In the data rows, zero lies at 7.5, halfway between 7 and 8.
Here are some points:
[6. 8. 5. 9. 6. 7. 6. 7. 8. 4. 9. 9. 8. 8. 9. 8. 10. 11. 11. 4. 6. 7. 4. 6. 9. 7. 5. 10. 6. 7. 11. 7. 6. 6. 8. 7. 7. 8. 8. 6. 5. 8. 6. 8. 7. 8. 5. 2.]
[6. 8. 3. 8. 6. 7. 8. 7. 9. 9. 5. 12. 6. 5. 7. 9. 8. 11. 12. 6. 7. 6. 3. 8. 10. 6. 2. 10. 5. 8. 8. 10. 3. 6. 8. 7. 6. 9. 9. 9. 4. 7. 6. 8. 6. 10. 9. 5.]
[6. 7. 7. 5. 6. 9. 7. 6. 7. 8. 8. 10. 8. 10. 9. 10. 7. 8. 3. 4. 7. 9. 6. 9. 7. 8. 12. 8. 9. 8. 8. 7. 12. 10. 9. 7. 6. 7. 8. 9. 9. 10. 5. 10. 6. 9. 8. 11.]
[8. 8. 6. 8. 5. 8. 8. 7. 7. 8. 6. 11. 8. 7. 8. 8. 7. 8. 6. 8. 8. 6. 6. 6. 7. 8. 9. 9. 8. 8. 9. 7. 7. 9. 8. 6. 6. 6. 4. 7. 5. 7. 7. 7. 9. 8. 11. 5.]
[6. 4. 11. 6. 9. 8. 5. 10. 6. 7. 11. 8. 8. 10. 8. 7. 7. 8. 5. 8. 7. 9. 9. 11. 7. 6. 10. 8. 8. 6. 5. 8. 12. 6. 9. 8. 7. 6. 7. 6. 9. 10. 6. 11. 7. 9. 7. 11.]
[7. 6. 7. 6. 9. 8. 9. 7. 9. 6. 6. 2. 7. 11. 10. 7. 7. 6. 8. 10. 5. 9. 7. 2. 8. 9. 10. 10. 8. 6. 9. 10. 2. 8. 8. 7. 10. 5. 10. 8. 9. 9. 8. 9. 4. 9. 8. 10.]
[11. 9. 8. 8. 8. 8. 5. 9. 6. 5. 7. 7. 10. 11. 6. 6. 10. 7. 7. 4. 6. 7. 3. 8. 11. 7. 3. 11. 10. 5. 13. 4. 9. 3. 8. 9. 8. 8. 10. 6. 6. 8. 8. 7. 11. 5. 8. 1.]
[7. 6. 10. 6. 9. 7. 5. 9. 6. 7. 9. 7. 9. 10. 6. 6. 9. 8. 6. 7. 8. 8. 8. 11. 8. 7. 6. 9. 9. 6. 8. 5. 10. 4. 7. 9. 7. 7. 7. 7. 8. 9. 6. 10. 10. 7. 8. 8.]
[10. 6. 10. 9. 8. 7. 3. 5. 9. 8. 7. 7. 9. 8. 7. 5. 11. 5. 7. 4. 6. 6. 5. 5. 10. 9. 3. 7. 11. 6. 8. 4. 10. 5. 3. 7. 5. 9. 9. 6. 5. 9. 8. 8. 12. 5. 11. 6.]
[8. 8. 7. 6. 5. 6. 6. 9. 6. 6. 10. 5. 8. 9. 7. 4. 7. 7. 4. 7. 4. 6. 4. 7. 7. 9. 10. 10. 7. 10. 12. 8. 7. 8. 11. 6. 7. 9. 7. 2. 8. 7. 7. 6. 9. 6. 5. 3.]
[7. 7. 11. 6. 6. 10. 5. 6. 9. 8. 8. 7. 7. 5. 6. 5. 9. 7. 8. 4. 6. 7. 8. 5. 7. 10. 7. 3. 11. 6. 5. 6. 9. 9. 3. 9. 7. 8. 11. 7. 9. 11. 9. 8. 10. 9. 7. 9.]
[7. 6. 7. 4. 11. 9. 11. 10. 6. 10. 6. 13. 6. 3. 9. 7. 5. 10. 6. 8. 13. 6. 7. 8. 6. 3. 7. 8. 6. 13. 6. 8. 5. 5. 7. 14. 4. 6. 6. 7. 9. 8. 5. 5. 10. 9. 8. 7.]
[4. 7. 10. 11. 6. 6. 6. 4. 9. 9. 9. 7. 5. 7. 6. 8. 11. 6. 6. 8. 4. 6. 10. 4. 6. 7. 8. 2. 7. 9. 4. 9. 7. 8. 4. 6. 8. 5. 7. 8. 6. 9. 7. 5. 9. 7. 9. 9.]
[8. 7. 7. 8. 5. 9. 8. 9. 7. 9. 7. 11. 7. 6. 7. 9. 6. 6. 5. 9. 7. 6. 8. 7. 7. 10. 10. 6. 8. 8. 9. 7. 7. 10. 8. 3. 7. 4. 4. 7. 6. 6. 9. 6. 11. 6. 11. 2.]
[6. 9. 9. 10. 7. 6. 9. 6. 8. 8. 8. 11. 6. 8. 9. 8. 8. 6. 9. 10. 9. 5. 11. 7. 7. 7. 8. 8. 8. 7. 8. 9. 6. 8. 7. 6. 8. 7. 6. 7. 7. 6. 7. 4. 10. 6. 8. 4.]
[6. 8. 6. 9. 8. 6. 9. 7. 9. 7. 6. 7. 7. 7. 9. 7. 6. 10. 11. 9. 7. 7. 6. 3. 7. 7. 6. 10. 6. 5. 9. 8. 4. 7. 6. 8. 8. 8. 6. 8. 7. 9. 9. 10. 3. 9. 9. 7.]
Here are 10 more points, each followed by its number:
[6. 7. 6. 5. 10. 7. 9. 7. 10. 6. 6. 5. 7. 10. 10. 8. 7. 8. 9. 10. 6. 9. 7. 2. 8. 9. 7. 9. 6. 4. 9. 9. 4. 9. 7. 8. 10. 6. 8. 8. 8. 9. 10. 9. 4. 9. 8. 10.] 0
[9. 8. 6. 8. 7. 9. 10. 7. 8. 6. 5. 8. 8. 9. 10. 8. 7. 5. 9. 10. 7. 8. 8. 5. 9. 13. 9. 8. 9. 8. 5. 9. 3. 9. 6. 6. 9. 6. 8. 9. 8. 6. 8. 5. 7. 4. 7. 8.] 1
[8. 6. 4. 6. 13. 8. 9. 9. 5. 11. 3. 9. 9. 3. 9. 3. 5. 9. 7. 6. 14. 6. 8. 11. 7. 7. 5. 8. 6. 13. 5. 6. 5. 6. 9. 10. 3. 6. 5. 4. 10. 6. 4. 4. 7. 9. 7. 11.] 2
[10. 9. 8. 10. 6. 8. 10. 10. 6. 7. 7. 10. 8. 8. 8. 9. 6. 6. 8. 11. 8. 8. 11. 9. 7. 11. 8. 5. 8. 9. 5. 7. 7. 9. 8. 6. 9. 9. 6. 9. 7. 4. 9. 4. 8. 4. 7. 6.] 3
[8. 10. 5. 8. 5. 7. 9. 10. 5. 5. 9. 2. 11. 8. 6. 8. 8. 10. 6. 7. 7. 9. 7. 14. 9. 8. 5. 6. 4. 9. 12. 6. 10. 5. 9. 8. 12. 11. 8. 6. 6. 5. 8. 9. 7. 7. 4. 5.] 4
[7. 7. 9. 8. 10. 8. 11. 8. 7. 11. 4. 12. 6. 4. 10. 5. 7. 9. 7. 8. 14. 6. 9. 12. 6. 4. 8. 10. 7. 9. 7. 9. 7. 4. 7. 11. 3. 8. 6. 6. 10. 5. 4. 5. 8. 8. 7. 9.] 5
[9. 9. 6. 7. 7. 8. 8. 10. 7. 8. 8. 8. 7. 7. 7. 10. 8. 8. 6. 7. 9. 8. 7. 7. 8. 6. 6. 9. 7. 11. 11. 6. 7. 5. 8. 11. 9. 9. 8. 8. 7. 8. 8. 9. 9. 8. 7. 6.] 6
[5. 5. 7. 9. 8. 5. 6. 7. 7. 6. 9. 8. 7. 6. 7. 6. 8. 11. 11. 8. 8. 8. 8. 7. 7. 7. 6. 10. 4. 7. 8. 9. 5. 6. 6. 8. 9. 6. 4. 7. 6. 8. 7. 11. 7. 11. 7. 6.] 7
[8. 7. 8. 8. 6. 6. 8. 9. 5. 7. 9. 4. 10. 7. 5. 8. 8. 8. 6. 8. 8. 9. 10. 14. 7. 9. 6. 6. 5. 8. 8. 8. 9. 5. 8. 9. 11. 9. 5. 6. 8. 7. 8. 12. 7. 9. 5. 9.] 8
[8. 8. 7. 9. 8. 10. 6. 5. 9. 6. 3. 6. 8. 8. 5. 7. 11. 8. 8. 7. 10. 8. 0. 8. 9. 6. 5. 9. 11. 7. 9. 5. 7. 5. 6. 10. 6. 9. 9. 6. 6. 7. 9. 7. 5. 5. 11. 6.] 9
Which three of these numbered points are nearest to each point below, looking only along the 2 directions in which the first points spread most? Their numbers follow each, nearest first.
[13. 9. 7. 10. 8. 8. 6. 7. 8. 8. 4. 10. 10. 10. 7. 8. 8. 6. 10. 9. 8. 7. 5. 8. 11. 10. 4. 10. 11. 6. 8. 4. 8. 6. 6. 9. 7. 11. 7. 8. 6. 8. 8. 6. 8. 5. 9. 6.] > 9 4 6
[10. 9. 7. 9. 6. 6. 11. 6. 7. 9. 6. 6. 9. 8. 10. 9. 8. 7. 7. 9. 10. 8. 10. 12. 8. 7. 6. 7. 5. 8. 10. 9. 8. 6. 9. 9. 8. 11. 7. 7. 10. 4. 8. 9. 6. 7. 5. 8.] > 1 0 3
[11. 9. 8. 8. 9. 7. 4. 9. 6. 5. 6. 6. 10. 10. 5. 6. 10. 8. 8. 4. 6. 6. 4. 9. 10. 8. 3. 10. 11. 5. 12. 3. 9. 4. 8. 9. 7. 9. 10. 6. 6. 8. 7. 7. 11. 4. 9. 1.] > 9 4 6
[5. 4. 7. 7. 8. 7. 8. 8. 7. 7. 8. 9. 7. 5. 7. 5. 8. 10. 9. 8. 9. 7. 8. 8. 6. 6. 6. 9. 4. 8. 7. 10. 5. 5. 7. 10. 7. 5. 4. 5. 8. 9. 5. 8. 7. 10. 7. 8.] > 0 1 2
[9. 10. 6. 7. 6. 8. 9. 8. 7. 9. 6. 6. 9. 6. 5. 9. 6. 9. 7. 6. 6. 8. 7. 12. 10. 7. 4. 5. 5. 9. 7. 7. 7. 6. 8. 7. 9. 10. 10. 11. 6. 4. 7. 9. 7. 8. 8. 6.] > 6 7 0
Here are 10 other points, each followed by its number:
[3. 10. 10. 11. 9. 6. 9. 7. 7. 10. 7. 5. 7. 9. 5. 11. 8. 8. 7. 11. 4. 7. 10. 4. 5. 5. 7. 4. 6. 5. 7. 9. 5. 8. 7. 9. 10. 7. 6. 9. 5. 8. 8. 7. 4. 9. 11. 9.] 0
[12. 8. 9. 8. 11. 5. 7. 3. 8. 5. 7. 9. 5. 7. 8. 9. 6. 5. 7. 7. 9. 8. 9. 8. 6. 4. 10. 11. 6. 1. 7. 9. 13. 11. 7. 5. 6. 4. 8. 10. 9. 5. 7. 5. 6. 6. 8. 7.] 1
[11. 8. 4. 10. 11. 7. 5. 7. 7. 7. 4. 6. 10. 8. 6. 5. 9. 6. 8. 5. 10. 7. 6. 10. 9. 8. 2. 10. 10. 7. 9. 2. 7. 5. 9. 7. 6. 9. 7. 6. 5. 8. 8. 6. 9. 8. 9. 8.] 2
[6. 7. 8. 5. 9. 9. 7. 9. 7. 7. 11. 11. 6. 10. 8. 11. 6. 8. 4. 7. 9. 9. 10. 8. 7. 4. 12. 7. 7. 10. 6. 6. 12. 8. 9. 9. 8. 8. 10. 11. 9. 10. 6. 9. 8. 8. 8. 11.] 3
[7. 12. 10. 6. 7. 11. 7. 8. 8. 11. 7. 8. 6. 6. 4. 9. 5. 8. 11. 4. 6. 6. 6. 8. 8. 8. 8. 5. 12. 6. 2. 7. 6. 9. 6. 8. 7. 7. 13. 11. 8. 9. 7. 8. 8. 12. 8. 7.] 4
[7. 9. 9. 5. 8. 10. 7. 10. 7. 8. 9. 10. 6. 6. 6. 9. 5. 7. 7. 6. 9. 7. 10. 7. 6. 6. 11. 6. 10. 10. 4. 6. 9. 8. 7. 11. 9. 6. 9. 9. 8. 10. 8. 9. 11. 10. 7. 8.] 5
[5. 6. 9. 6. 7. 8. 7. 6. 8. 8. 10. 11. 9. 10. 12. 8. 7. 8. 5. 7. 9. 7. 11. 11. 8. 4. 11. 8. 8. 6. 6. 8. 13. 9. 10. 8. 6. 9. 10. 10. 12. 8. 6. 10. 6. 8. 6. 12.] 6
[7. 7. 8. 6. 10. 7. 10. 7. 9. 7. 5. 2. 7. 9. 9. 8. 6. 7. 9. 9. 6. 8. 7. 3. 8. 9. 9. 7. 9. 6. 7. 8. 4. 9. 6. 9. 9. 6. 10. 8. 10. 9. 9. 9. 5. 8. 8. 11.] 7
[6. 8. 9. 6. 5. 5. 8. 8. 8. 10. 8. 4. 7. 9. 7. 7. 6. 5. 6. 11. 4. 7. 7. 5. 5. 10. 10. 8. 7. 7. 12. 9. 6. 10. 10. 5. 7. 10. 5. 5. 8. 7. 9. 8. 5. 7. 9. 8.] 8
[8. 8. 8. 8. 6. 7. 9. 6. 8. 8. 8. 7. 9. 8. 10. 9. 9. 8. 6. 8. 9. 8. 10. 12. 8. 6. 8. 9. 7. 7. 10. 8. 11. 6. 9. 9. 8. 11. 7. 8. 9. 6. 8. 9. 6. 6. 4. 9.] 9
Which three of these numbered points are nearest to each point below, looking only along the 2 directions in which the first points spread most? Their numbers follow each, nearest first.
[7. 6. 8. 7. 7. 7. 8. 8. 6. 7. 10. 4. 10. 7. 7. 8. 7. 8. 7. 8. 8. 9. 11. 12. 7. 7. 8. 6. 5. 7. 6. 8. 10. 5. 8. 9. 11. 9. 5. 7. 8. 7. 8. 11. 7. 9. 4. 10.] > 4 1 5
[9. 7. 4. 8. 7. 5. 5. 5. 7. 7. 8. 5. 8. 8. 6. 3. 7. 2. 6. 7. 7. 7. 7. 8. 6. 11. 8. 9. 8. 9. 10. 7. 8. 11. 12. 4. 5. 9. 7. 5. 7. 7. 8. 6. 8. 8. 6. 10.] > 9 8 4
[6. 4. 9. 6. 4. 5. 6. 7. 6. 8. 11. 6. 8. 8. 6. 4. 8. 5. 4. 10. 5. 7. 8. 8. 5. 10. 11. 8. 6. 9. 9. 10. 7. 9. 11. 5. 7. 9. 5. 3. 9. 7. 6. 9. 9. 8. 6. 8.] > 4 1 7
[10. 6. 9. 8. 7. 7. 4. 6. 8. 7. 5. 9. 8. 8. 6. 4. 11. 6. 8. 5. 6. 7. 5. 5. 9. 8. 3. 8. 13. 6. 8. 3. 9. 5. 3. 7. 4. 8. 9. 7. 6. 10. 8. 8. 12. 5. 11. 6.] > 2 9 8
[6. 7. 7. 6. 10. 7. 9. 7. 10. 7. 6. 3. 7. 9. 9. 8. 7. 7. 9. 9. 5. 9. 8. 2. 8. 8. 9. 8. 8. 5. 7. 9. 4. 9. 6. 8. 9. 7. 10. 8. 9. 9. 8. 9. 5. 9. 8. 11.] > 7 1 4
